Here is a table of points, one per row:
np.array([35., 26., -6., -14., -13., 5., 31., -10., -48., -35., -12.,
          -26., 3., 14., -24., 28., 1., 0., 39., 42., 9., 52.,
          5., -6., 1., -11., 28., 10., 10., 22., -4., 21.])
np.array([6., 5., 0., -3., 0., -41., -44., 13., 23., -5., 4.,
          -18., -3., -10., -5., -35., -12., -15., -30., -48., -11., 17.,
          66., -41., 19., -19., -1., -3., 6., -41., 15., -18.])
np.array([-15., 25., -33., 10., -11., -5., -21., 16., 6., 27., -36.,
          -31., -1., -23., 21., -7., 14., -78., -9., -6., -15., 15.,
          -51., 8., -9., -39., 3., -2., -22., 17., 40., 21.])
np.array([28., -4., 7., 17., -27., 7., -11., -28., 3., 21., -4.,
          -5., -23., 22., 4., -21., 12., 54., 24., -10., 33., -23.,
          -17., 8., 13., -32., -5., -60., -8., 4., -11., -3.])
np.array([-12., 21., 6., -20., -4., 18., 1., 13., -21., 30.,
          27., -9., -5., -18., -9., -25., -31., -5., -4., 2.,
          7., -25., -5., -38., -27., -24., 0., -2., 9., 34.,
          -106., 7.])
np.array([1., -9., -37., 6., 31., 7., -29., 4., -33., -11., 3.,
          -11., -8., -29., -10., -9., 9., 4., -12., 20., 41., -37.,
          -19., -2., 11., -10., -31., -3., -7., 11., -8., 30.])
np.array([72., -63., 16., 20., -11., 4., -6., -9., -1., 23., -10.,
          -13., -6., -10., 12., 31., 53., 18., -4., -28., -1., 12.,
          30., -14., 8., 53., -12., -13., 7., 3., -1., 8.])
np.array([-40., 4., 33., 11., -22., -9., -32., -52., 17., -27., -1.,
          -3., -45., 8., -13., -11., 1., -27., 67., 1., 13., -3.,
          -11., 15., -32., -37., -7., 6., 12., -43., 1., -11.])
np.array([-2., 26., 10., 4., 6., 1., 4., 14., 51., 12., 18.,
          -24., 33., 21., -7., -28., 3., 19., 7., 44., 4., 16.,
          -22., -26., -15., 51., 4., -24., 54., -25., 15., -16.])
np.array([17., -17., -22., -13., 12., -17., 1., 39., 54., 7., -36.,
          10., -10., 9., -13., 14., -15., -39., 18., 10., -25., 4.,
          4., 23., 40., -13., 7., -2., 52., 4., 25., -26.])
np.array([-4., 41., -7., 9., 2., 17., 14., -13., -12., -18., 26.,
          -1., 2., 23., -2., 23., 34., -6., -6., 5., 9., -14.,
          -14., -23., 62., 24., -45., 33., -39., 9., -24., -40.])
np.array([-7., -5., 32., -20., -10., -7., -27., 24., -50., 28., -13.,
          4., -25., -22., 21., 20., -6., 8., -53., 18., 37., 9.,
          -35., 5., -17., -4., -33., 7., -18., -44., 44., 20.])
np.array([20., 1., 68., 8., 13., -38., 1., -4., -17., -6., 16.,
          -8., -7., 18., -1., 44., 12., 43., 7., -28., -14., 15.,
          11., -5., -52., -30., -9., 4., 14., -15., 32., -23.])
np.array([2., -3., 7., 4., -8., 19., 2., 1., 13., 13., 3.,
          -4., -20., 4., 47., 14., 17., 29., -12., 65., -8., -41.,
          2., -56., -12., -21., 31., -15., 19., -6., -13., 25.])
np.array([38., 16., 10., 13., -4., -25., -19., 36., -22., 3., 18.,
          18., -19., -61., 7., -60., 20., 16., 25., 24., -14., -4.,
          -9., -3., 8., -5., -1., -27., 21., 2., -5., -17.])
np.array([14., 25., 19., -21., 8., -31., 15., 25., 10., 15., 10.,
          -7., -12., 10., -20., -3., 42., 0., -11., -27., 27., -48.,
          0., -12., -3., 13., 44., 39., 4., -16., -22., 80.])
np.array([-12., 50., 2., 1., 15., 5., -20., -25., -18., 35., -4.,
          -4., 6., 5., -1., 6., -18., 20., -11., 23., 32., 0.,
          -37., -3., 9., 67., 2., 2., 15., -4., 10., -36.])
np.array([12., -15., -12., -14., -15., -20., 22., -11., 9., 34., 18.,
          26., 5., 3., 9., 7., 11., 0., -2., -25., 17., 2.,
          -11., -15., -7., -12., -15., -39., -28., 8., 17., 14.])
np.array([-13., -25., 23., -17., -14., 1., 15., -14., 21., 10., -22.,
          -19., 17., 31., 24., -15., -9., -33., -5., 24., 13., -2.,
          25., -64., 36., 9., 2., -19., -1., 20., 32., 39.])
np.array([7., 1., -9., -5., 18., 50., -26., -13., -31., 3., 26.,
          -6., -37., -26., 39., -25., 17., -12., -29., -2., -27., -16.,
          10., 11., 19., -13., 124., 42., -5., -2., 24., -25.])
np.array([-59., -49., 4., 10., 14., 46., 3., 2., -9., 3., 27.,
          -34., -2., -23., -65., 47., -2., -2., -7., -43., -9., -10.,
          -12., 5., 26., -17., -14., 24., 41., -4., 25., -14.])
np.array([-15., 2., 3., -7., -30., -22., -8., -3., 41., -22., 28.,
          30., 6., -42., 16., 20., 76., 3., 10., -11., 21., 0.,
          -5., -1., 1., -10., -21., 8., 11., 16., -2., -21.])
np.array([-36., 33., -9., 0., -36., -4., 47., 17., -22., 47., -7.,
          13., -28., -9., -28., -31., -16., -34., 38., -12., -18., -12.,
          13., 2., 25., 28., 4., 10., -10., 30., 38., -6.])
np.array([4., -8., -18., 7., 9., -16., 6., -21., 26., 17., 1.,
          6., -2., -22., -38., 2., -20., -15., -17., 31., 62., 12.,
          22., -16., -5., -20., 19., 2., -9., -26., -21., -7.])
np.array([22., 32., -39., 42., -23., 24., -37., 6., 39., -5., -21.,
          -75., -23., -11., 22., 30., -22., 18., -4., -10., -2., -33.,
          11., 7., -10., 17., -44., 1., 8., -6., -23., -36.])
np.array([-2., 4., 75., 29., -47., 3., 19., 18., 10., 20., 27.,
          -7., 13., -14., -38., -22., -20., 3., -59., 38., 25., -11.,
          0., 23., 33., -26., 9., -4., 25., 15., 30., 3.])
np.array([34., -12., 11., 10., 43., -27., 18., -7., -6., -48., 17.,
          -29., 7., -43., 5., -35., -2., -29., 23., -6., -15., 43.,
          -33., 23., -25., 81., -30., 25., 19., 45., -2., 25.])
np.array([14., -26., 16., 36., -9., 26., -6., 22., -12., 47., 22.,
          -30., 12., 17., 32., -4., 10., -9., 41., -12., 12., 80.,
          -4., 26., -7., -37., 16., 11., -38., 0., -46., -25.])
np.array([26., 15., -15., 53., 6., -5., 15., 1., -30., -38., 25.,
          -29., -2., -12., -41., 26., 7., 16., -9., -21., -53., -11.,
          -5., -3., -31., 3., 8., -31., 0., -52., 19., 50.])
np.array([-31., -5., -9., -10., -4., -46., 1., 7., 11., -33., -7.,
          -10., 2., -14., 21., 9., -6., 26., -25., 6., 3., -1.,
          -37., 40., 25., 25., 36., -1., -32., 16., 12., -32.])
np.array([-30., 23., 31., 17., 22., 9., -12., -5., 14., 2., 10.,
          37., -5., -12., 30., 24., -72., 6., 30., -27., -78., 33.,
          -26., -41., 28., -1., 5., -41., 9., -16., -4., 34.])
np.array([23., -35., -43., 9., -15., 1., 9., 13., -13., 36., -9.,
          51., 13., -7., -14., -13., -39., -8., -12., -19., 12., 1.,
          -2., 11., -34., 13., 33., -14., -6., 7., -11., -9.])
np.array([35., 27., 11., -27., 11., 42., 22., 14., 6., 41., -15.,
          -38., -22., -2., 5., -4., 25., -30., 19., -4., -8., -11.,
          23., 3., -15., 17., 1., -5., -17., 5., 1., -16.])
np.array([2., -27., -2., 5., -19., 77., -24., -12., 1., -29., 4.,
          21., -7., 27., -23., -83., 10., 40., -21., -1., -40., 9.,
          -4., -33., 1., -2., -23., 8., -73., -8., 14., 9.])
np.array([-15., -15., 7., 16., -9., -25., -10., -18., 19., -5., 33.,
          24., 6., 3., -35., 2., 16., -24., 10., 26., 9., -3.,
          -28., -9., -14., -31., 11., -16., 11., -8., -6., -20.])
np.array([60., 0., 20., 21., 21., 22., -34., 24., -1., 3., -16.,
          22., -8., 22., -8., 8., -49., 11., -14., 29., 3., -19.,
          15., -8., -37., 23., -7., 13., 2., 33., 6., -9.])
np.array([-41., -29., 13., -21., 16., -27., 12., -2., -24., 2., -9.,
          -9., -21., -21., 23., -16., 0., 13., -12., 25., -9., 11.,
          16., -10., 28., 10., -17., -20., -14., -32., -92., -13.])
np.array([-2., -16., -96., 26., -6., -24., 11., 10., -4., -9., 33.,
          0., 4., 39., 25., 26., 4., -1., 6., -4., -13., -5.,
          -2., -21., -7., -35., 28., -10., 14., 37., 0., -3.])
np.array([51., -10., -12., -41., -14., 7., -12., -2., 26., -6., 7.,
          6., -3., -25., -49., -6., -17., 31., 34., -15., 18., 11.,
          -4., 15., 16., 13., 6., -2., -16., -11., -5., -10.])
np.array([57., 14., 0., -3., 0., -20., 5., -26., 22., -68., 9.,
          0., -20., 13., 31., -25., -63., -28., 30., -29., 35., -4.,
          -15., 0., 1., -28., -5., 52., -15., 1., 19., 15.])
np.array([-35., 13., -10., -3., 37., -22., 19., -1., 43., 4., 28.,
          -2., 14., 11., 20., -4., 2., -9., -36., 4., 19., 14.,
          4., 5., -15., -1., 16., -39., -10., -1., 10., 4.])
np.array([8., 21., -7., -8., 76., 5., -29., -51., 16., 9., 6.,
          -8., -4., 7., -45., 9., 20., -42., 4., 9., 0., 2.,
          12., 13., 11., -10., 19., 12., 10., -28., -14., 32.])
np.array([-31., -33., 17., -32., 59., -2., -45., 5., 9., 38., -35.,
          -15., 16., 5., -33., -16., 27., 39., 62., -12., 0., -32.,
          -1., -5., -25., 1., 0., 5., -14., 72., 15., 24.])
np.array([-46., 10., 10., 24., -22., -5., 12., -11., 10., -52., -55.,
          -11., 4., 17., -8., -1., 28., -45., -2., -37., 39., 24.,
          4., 8., -15., 16., 32., -7., -20., -2., -19., 0.])
np.array([21., -26., 21., -9., 4., -10., -11., 12., 9., 24., -33.,
          10., -11., 24., -2., -4., -2., -16., -48., -71., -18., 4.,
          -53., -35., -13., 14., 18., 36., 3., -10., -27., -36.])
np.array([-11., 6., -3., -95., -55., 24., -8., 8., -34., -28., 0.,
          -7., -25., 1., 22., 25., -5., -7., 20., -20., 12., 18.,
          19., -15., -18., -2., -3., -4., 35., 0., 14., 9.])
np.array([-23., 23., 45., 15., 19., -7., -10., 42., -35., -22., -46.,
          -22., 25., -7., 8., 4., -13., 59., 12., 16., 7., 7.,
          42., 44., -2., -20., 36., 16., -2., 26., -15., 4.])
np.array([-23., 12., -9., 10., -10., -67., -37., -40., -19., 31., -23.,
          -21., 12., 34., -6., -24., -23., 30., -12., 2., -25., 14.,
          -16., -17., 37., -18., -19., 5., 14., 6., -18., 13.])
np.array([9., -27., 29., -4., 11., -4., 34., -13., 24., -47., -8.,
          5., -13., -1., 4., -11., 6., -30., -20., -4., -23., -29.,
          5., -13., 26., -32., -37., 3., -7., 58., 0., 7.])
np.array([-17., 5., -2., -39., -8., 14., -3., -21., 9., -14., 36.,
          13., -1., 1., -3., 12., 6., -2., 17., -4., -12., 41.,
          11., -15., -8., 62., 26., -8., -16., -10., -5., -14.])
np.array([14., -2., -24., 1., -30., -19., 15., -41., 19., 65., -5.,
          15., 20., -17., -4., 35., -26., 34., -5., 17., -30., 12.,
          33., 20., -8., -6., -19., 75., -45., -12., -17., 35.])
np.array([31., -23., 11., 10., 1., 24., -24., -53., -12., -2., 22.,
          -19., 35., 4., 11., 15., -15., 8., -8., 38., 1., 10.,
          -20., 14., -5., 9., 18., 16., -4., 20., 16., 30.])
np.array([-30., 14., -18., 10., -9., -12., 24., -21., 23., -34., -15.,
          21., -16., -22., 10., 16., -3., 70., 11., -39., 11., -23.,
          20., -9., 12., 27., 33., 8., -2., 8., 10., 6.])
np.array([17., 25., -11., 11., 3., -56., 7., 24., -53., 9., 29.,
          16., -3., 17., -5., -3., 33., 13., 7., 2., -17., -18.,
          13., -22., 28., -14., -34., 10., -17., 28., 31., -44.])
np.array([-21., 29., 8., 21., 7., 63., 1., 2., 3., 35., 21.,
          25., -3., -3., 10., 26., -14., -23., 17., -16., 24., -6.,
          19., 27., 47., 1., -26., -21., -26., 23., 11., 4.])
np.array([-27., -32., -17., -18., 15., -4., 23., 32., 16., -20., -7.,
          -26., -19., 9., -11., 28., -42., 18., 15., 29., -15., -32.,
          -24., 21., -1., 9., 20., -18., -56., -8., 19., -8.])
np.array([-2., -28., 6., 14., 54., 20., 98., -14., -24., 13., -2.,
          -8., -2., 20., -3., -40., -6., 11., 1., -23., 19., -20.,
          -31., -4., -19., -29., -8., 21., 34., -43., -18., -30.])
np.array([19., 13., 6., -12., -19., 7., -7., 26., -23., -27., -8.,
          8., 127., -13., 18., -5., -5., -28., 37., -28., -2., -74.,
          -5., -14., 14., -5., 1., 0., -14., -55., -1., -12.])
These points spread out most along one direction. Take the direction at right angles to it along which they spread out most. Go by this last direction. For each point below, how far along it does it lie, from 0 to 99? 50 is the average, and the first point above lies past it. One standard deviation of the points above along it is 16.
np.array([-4., 2., -14., -17., 38., 1., -12., -20., -24., 1., 15.,
          37., 1., 13., 24., 10., -19., 14., 3., -55., 46., -2.,
          -8., 33., 15., -10., -20., -18., 51., -8., 14., -4.]) 49
np.array([4., -10., 20., 34., -1., 5., 30., -31., -11., 2., -17.,
          18., 8., -26., -1., 7., -4., -25., 3., 11., -19., -12.,
          47., 15., -22., 1., 8., -33., -15., 3., 8., -39.]) 49
np.array([-26., 52., -2., 18., 9., 17., 40., 8., 24., 7., -29.,
          55., -9., -17., 27., -5., 36., 12., 2., 4., -20., 4.,
          -10., 4., -54., -3., -44., 2., -5., -5., 16., 18.]) 45
np.array([-7., -8., -3., -16., -24., -12., 47., -13., -5., 16., -2.,
          -19., 17., -40., 15., -10., 7., -1., -14., -19., -10., 34.,
          -3., 19., 16., -17., -30., -19., 15., 0., -9., 52.]) 44
np.array([-20., -25., -12., -5., 35., -2., -4., -18., 9., -5., -6.,
          29., 38., -4., 33., 24., 12., -18., 11., 43., -11., 14.,
          -8., 2., 22., -23., -4., 20., 6., 4., 16., -20.]) 41
np.array([-6., -13., -13., 20., -61., 14., -1., -3., -2., -9., -53.,
          46., -13., 4., -10., -16., 33., 23., -3., 17., -7., 6.,
          -26., 11., 33., 28., 23., 26., 48., -10., -32., 23.]) 48
np.array([8., 50., 3., -12., -7., 22., -15., 0., 9., 3., 1.,
          13., 29., 29., -6., 8., 8., 0., -58., -35., -20., 31.,
          14., 9., -29., -13., 0., -12., 24., 55., -13., -14.]) 50
np.array([-33., -11., -31., -33., -28., 1., 0., 1., 3., -19., 9.,
          -17., 9., -11., -25., -13., -30., 13., -23., 23., -12., 8.,
          7., -11., -49., -22., -9., 16., 7., 21., 7., -42.]) 43
np.array([-8., 5., -41., -15., 20., 10., 13., 1., -18., -33., -12.,
          -5., 9., 30., 0., -47., 17., 16., -21., -20., 9., 20.,
          32., 30., 16., 4., -21., -51., -7., 2., 16., 16.]) 49
np.array([16., 0., 20., -47., -27., -25., 2., 7., 16., 2., 34.,
          -1., -8., 58., 14., 3., -6., -9., -6., 11., -50., -37.,
          -11., 104., 6., 14., -7., -14., -11., -25., -24., 11.]) 53
np.array([21., 3., 0., -1., 8., 42., -3., 22., 26., -33., -4.,
          13., 2., -14., 9., 44., -12., -16., -29., -11., 19., -1.,
          -4., 8., 20., 2., -23., -42., 14., 11., -19., 4.]) 51
np.array([11., 7., -10., -29., 12., 13., -23., -11., -14., -22., -32.,
          16., -4., -12., -11., 4., 18., -21., -12., 33., -27., -3.,
          40., 43., -13., -19., -29., 31., 17., -26., -12., 10.]) 62
np.array([-36., -25., -10., 24., 15., 4., -4., 101., 29., -20., 40.,
          32., 4., 24., 12., -7., -3., 15., 11., 11., 27., 39.,
          14., -11., 8., -13., -14., 56., -17., -21., 5., 27.]) 43
np.array([3., -12., -18., -11., 0., 10., 22., 5., 15., 32., -28.,
          -30., -3., 18., 10., -13., 4., 24., -3., 29., -4., 5.,
          19., -8., -15., 15., -5., 17., 22., -54., 36., -21.]) 51
np.array([-37., -42., 6., 51., -18., -15., -42., -7., -43., -2., 28.,
          13., -15., 21., 21., 5., -12., -65., 5., 9., 12., -44.,
          37., 12., -38., 84., -14., 11., 23., 13., -12., 11.]) 56
np.array([15., 6., 1., -7., -2., -21., -5., 23., -40., -14., -35.,
          12., -24., 4., -46., 40., 10., -24., -1., 38., -7., 15.,
          -16., -35., -11., 3., 14., -43., -43., -13., -3., -15.]) 49
